One turning vector, and how many ticks it has turned
The counts run from 0 to 233.
[-11   3   3  -2   6  -1  -7  -4  -9 -16  12   4   4   3   7 -11   7   0
   6   4  -4 -27   9   8  20  -3  -1  -3   2   3  29   3   9  11  -5   8
  -2  -5   8  18   0   8   5   5  -1  -1] -> 50
[-16  -4  -5   3 -10  -1 -16  -3   2  12   1 -22  16  -4 -13   7  -7   8
  -7  11 -11   0  -2  14 -16  11  16   3  11  -8 -12   2  12  -1   5   8
  12  -8  -3  -1  10   7   1   6   1  -7] -> 231
[ 10  -6   6  -7 -14   4  -2   3   3 -17  -7   4   5 -10   7  -2 -10   3
  -1  -2   9 -14  20   3   4  11  -1  -6  -1 -18  16   5  -3  -6  14   2
  -7  10  -7  15  15   8  11  -1   1 -23] -> 213
[ -1   4  22 -12 -11   5  -9  -9   6 -13 -11 -11  -6 -10   6   6   2  -9
  15  -8  16  -1  -7   2   3  -3  11  -3 -18  -1 -10  -9   4   5  -3  -7
   8  -5 -21  13 -11   3   7 -12   0 -15] -> 38
[ 11  -2  -9  -1   6  -6 -10  -3   2  -4 -10  16  15   2   8 -22  -5  -8
  12   0  -8  -5   9  -3  11   9  -2  12  -5   5  21 -15  -6   6   0  -7
  14  19  -6  -1 -12  11   3  -4  -8  -4] -> 114
[ -6  -3  -5  -4  -1 -15 -10   6  10  21   4   0   6   9   9  12   7   8
   5  10   5  -6  -3 -14 -17  16  -6  -8 -16  16  -8  -6   4  14  -4  -5
  18   2  -2  -2  -7  11 -14   2  -5   2] -> 22
[  1  10   3  16   7  -2   0  11  -3  13   2 -15  -4   5 -10  -2 -15  15
 -23 -11 -12 -13  -5  14   7  17  12   2   9   3  -5  -7  10   1  10  -6
 -13   0   2  -4   5  -9   9   6   6  -2] -> 64
[ -5 -24   7  15 -12   4   1 -15  -7   4  -8  -1  -5  -1  12  -9   3  -1
  -4 -10   8  -4  11   0 -11  -7  -6   5 -12  -7  -9   7 -21   0  -5   5
  15  -7   2   6  19   0 -13  -5   3  -5] -> 5
[-11  -1  -2  11   0 -10   6  21   2  14   7   4  -1   6  -9  15   3  14
  -1   2 -11   4  -4  -6   5  21 -18  -8  -3  10 -12   0  -5  -9  -5  -2
   9  -4   9   2 -11  -9 -15  -6  -4  15] -> 156
[  1 -25  -3  21  -2   4  12   0   3   7 -17  -2 -15  -1  13 -13  -6   5
 -19 -12  15   4   1   4  -3  -4   5  -2  11  -7   6  -8 -11  -6   5  -1
  -9   4  -2   9  16  -5  -8   8  11   1] -> 0
[ -5  22  -7 -13   0  -1  -4  -8  -1   4  10   9   6   3   2  14  13  -9
   3   9   9  -8  12 -14  -9 -12  -8   4 -11   9  -3  17   9  13  -6  14
  -4  -8   7 -17 -10  -1   7   7 -13   2] -> 186
[  0   6  24 -10  -8   4   0  -5   5  -8  -6 -11  -5 -13   7   3   7 -10
  15 -10  16  -2  -4  -1   2   2   5  -9 -19  -1  -9  -9  -1   7   1   1
   6  -1 -18  18 -12   4   9 -13   2  -8] -> 39
[ -6   1  -6   0   8 -14  -7  -5   6 -13 -18  -5   4   7  -1   3  -3  -2
  16  -1   4   5 -17   6   4  -3  20   8  11  -4  11 -13   8  11  -1  -7
  11  -3 -26   5 -14 -13   0  -2   9   0] -> 32
[  9  -6  11 -10 -12   1   6  -4  -3  -4  22 -10  -4   8   1  -5   0   2
  18 -15 -16   3  -4  12  14 -10   6   4  13  -1   7  17  -5  -9  10  13
   3  -7   5  -7  12  -8  -6 -15   6   6] -> 142
[  3  19   4   9  12  -3  -6  -7 -13   8 -18  -2  -1  -5   2  -2  -2   2
   7  -8   6  -6   2  -5  -2   1   9  12 -19   7  -2 -15   6  10   7 -24
  14   1  -6  10  12  -7   4  14   8  -4] -> 200
[ -1  -8  18   3   2   8  11   1   5  -7  -3  -6 -11  -2   5  12   1 -10
  -5 -10  21  10  -9   2  -9 -15  -1  -7 -11  -7 -27   2 -13   9  -5  -4
  -7 -14  -6   1 -13   2  -2 -17  -5   1] -> 171
[ 18  20 -14  -7  11 -10   1   8   5   9   6   1  -1  16   4   7   2   3
  -5   4   6 -10  -6  -7  -3   4   4   2   6   7   2  -7  13   9   5  -1
 -20   6  -4 -19  -9 -14   8  19   5   4] -> 192
[ -7   2  -4  -3  -1 -15  -8   2   9  25   0   1   8   8   5  12   9  10
   2   8   3   1  -8 -18 -17  15  -6  -7 -14  15  -6  -7   5  12  -5  -1
  17   7  -4  -4  -8   5 -11   2  -1   8] -> 23
[-13  -7  -3  10   3  -4 -10 -11   1  -8   0  15   8   6   9 -10   7 -10
 -20 -10   5 -18  10  -2   8 -11  -9   8  -7  -4  14  10  -7  14 -17  13
  -7   1  -3  -9 -11   6   7  -3 -13  -6] -> 180
[ 18  12  -2 -15 -14  -2   6  -3   0  -4  -4   2  -8  -4  -2   6  11  -2
  25  28   0   6   0  -6   6   4  -5  -6   0   4  -8 -11  10 -15  -3   0
  -1   4  -1   8 -15 -11   0  16   8   0] -> 123
[-11  -7 -12   3   1  -7  -9  -4  -7  -3  13  -8  14  10 -14   3  -6  12
  -5  14 -14   2  -8   7  -6  -3   8   0  24 -12  15   6  10  -5   0   3
   1   0   5   0  15   1  -2  15   6   8] -> 227
[  1 -15   8   4  15   0   5  -6   2 -13  10   8  -5  10  11  -8   4 -13
 -11 -21  11  -2 -13  -1   5 -17  -8   0  -1  -6   8   1 -17  11 -11   0
 -17   3  -6  -7  -9   4   5 -12   1  10] -> 176
[-17  -5   6   3  -4  10   3  -1  10  -2 -14  -7 -16 -12  -5  17   3 -10
  -8  -9  24  13  -9  -1  -9 -17  -2  -6  -5  -2 -20   2  -5  -1  -8   3
  -8 -16 -16   1  -5  -2   2  -5  -1   1] -> 169
[-10 -10 -13   5   1  -3 -11   1  -4   0   6 -17  20   3  -8   5 -14  13
   1  15 -11  -1  -2  14 -13   0  23   0  21 -11   6   5  10   4   3   0
   9  -8   5   4  14   9  -6   8  -3  -2] -> 229
[ -1  -2  18   3  -4  -3  -1  -9  -5 -14  10   8   2   6   3 -14   9   1
  -5  -6  -7 -18   3  -2  23   7  -8  -5   3  -6  22  -1   1   2  -9  15
 -12  16   3  13 -15  -4  12  -2  -2  -1] -> 47
[  4 -11  21   6   3   4  16  -1   6   1   1  -1  -7   3   7  -1  10 -10
 -13 -21  12   5  -8  -1  -6  -3  -9  -7  -6 -12 -20  -2 -17   9  -6  10
 -11  -1  -6  -2 -19  -5   5 -16   2   6] -> 173
[  9  -8   5  -1   0 -10   5   0 -18  -7  26   0  13  17  -5   2   3  16
   2  18 -17  -4  -3   0  -3   9  -9  -8   7 -13   3   2  -7  -3  -3  -3
   2   7  19  12   9   3  -9   7   4  10] -> 223
[  6 -11   0   5   4 -13   5   0 -15   0  22  -3  16  16  -5  -3   5  15
  -1  17 -18  -5  -1   3  -5  12  -3  -8  14 -15   5   1  -2   0   0   6
   3   6  17  12   9  -1  -5   9  10  13] -> 224
[ -4  -5  21   9 -19  11  -1 -20 -19   1   5 -15  -6  -4   1  -7   4   4
  10  -8   0   4   0   4   4 -17  15   2  -4   4   1   1   7  -3  -5  -6
  14  -6  13  16  18   4 -13   3  -1   0] -> 136
[ 14   6   4  -8  -3  -1   5  -3   0 -18  -7   3  -2  -2  -3  -2  -3  -3
   9 -10   0   2   5  -2  12  -1  -2   6   8 -20  15   5  -8 -15  15   2
  -7  14 -15   5  14 -21  17   1  13  -8] -> 209
[-11  -8  16  11 -20   7  -6 -18 -11   7  -5 -15 -12 -10  -1 -15   6   7
  -6  -6   2  -2  -3   3   6  -8  10   1   1   8   8 -11  15  -8  -6   1
   6   3   4  18  15   1  -5  16   8  -2] -> 134
[  2  19   0  10  11  -9 -13  -6 -10   8 -16  -5   1  -1   1  -2  -4   2
  -1  -7   8  -8  -3  -4   0   2  10  13 -17  10  -3 -17   7  10   1 -26
   9   3  -9   5   9  -5   3  20   7  -7] -> 199
[  1  -9  -9  11  11  -3  12  -8  -5   6   4   4  11  11  -7   1   7   0
 -16  12   0  13  -2  -8 -22 -11  -8  -2  14 -14  -2   2  -8   8  -9   8
  -6   6  12  -7  -2  -4  -1  13   6  25] -> 93
[  8 -12 -11   1   6   2   6  19  12 -18  -4  12   0  -4  -1   3 -15  -4
  -5  -1  -1  -8  16  12   4   9 -15  -1   9 -19  -1   8 -20 -10  11   3
 -11   0  -8   0   3   1  10 -14   2  -7] -> 80
[  3  -5  10 -11 -20   1 -14  -1   3 -14   4   0  -5  -7   0   2   1   2
  -5   6   7 -18  12   0   5   9 -14  -9 -12  -9   5   2  -3 -15   2  -1
  -5  12  -5  15  20  12   9  10   6 -22] -> 215
[  2 -10  20   7   4  -2   9  -5   6  -1   5   2 -10   5   4  -7  11 -13
 -18 -22  11   3 -13  -4   0  -8 -12  -5  -2  -9  -9  -1 -18   4  -9  13
 -15   2  -7  -6 -16  -6   8 -13   4   9] -> 174
[  9  -3  -9  -1   6   5   7  14   4 -23   2  11  -5  -1  -8  10 -16  -6
   4  -4  -4   7   7   8  10  -4 -12   5   9 -16   0  15 -22 -16   8  -8
  -8  -3  -5  -5   4  -6   6 -16  -4  -2] -> 78
[  2   7  30 -12  -8   5   6  -9   5  -4   2  -7  -8 -10   5  -1  15 -10
   8 -15  12   4 -11 -12   8   1  -7 -12 -11  -2  -1  -5   2  -1  -1  10
  -4  10 -10  15  -9  -3  17 -11   5   1] -> 41
[  8  17  -9  14   9  -5  -4   4   2  13 -17  -1   6   4   7  -2  -8  12
 -14  -4   9 -13   5  -8  -3  12  16   7   1   5   7 -15  14  15   6 -14
  -8  10  -2  -1  -6  -1   5  16  -5  -9] -> 196
[  0  -8  -3  -7 -20   1 -14  10  11  -2  17  -5  -3   8  -2   0 -12   5
  -1 -10 -14 -11   2  13  19   4   5   2  14   4  11  13   2 -14   5   7
  -6   0  -1 -13   7   3  -4 -13 -10 -14] -> 146
[ 13 -17 -10 -11 -14 -12  -5  -3  13  -3  12   8   6  20   6   1   4  -1
  -2   0  -5  -5   3  -7  -6  -4  -5   4   9 -10   5  18 -14  -7  -2  16
  -4   5  -6 -24  -3  -8  -5 -10  -2  -2] -> 13
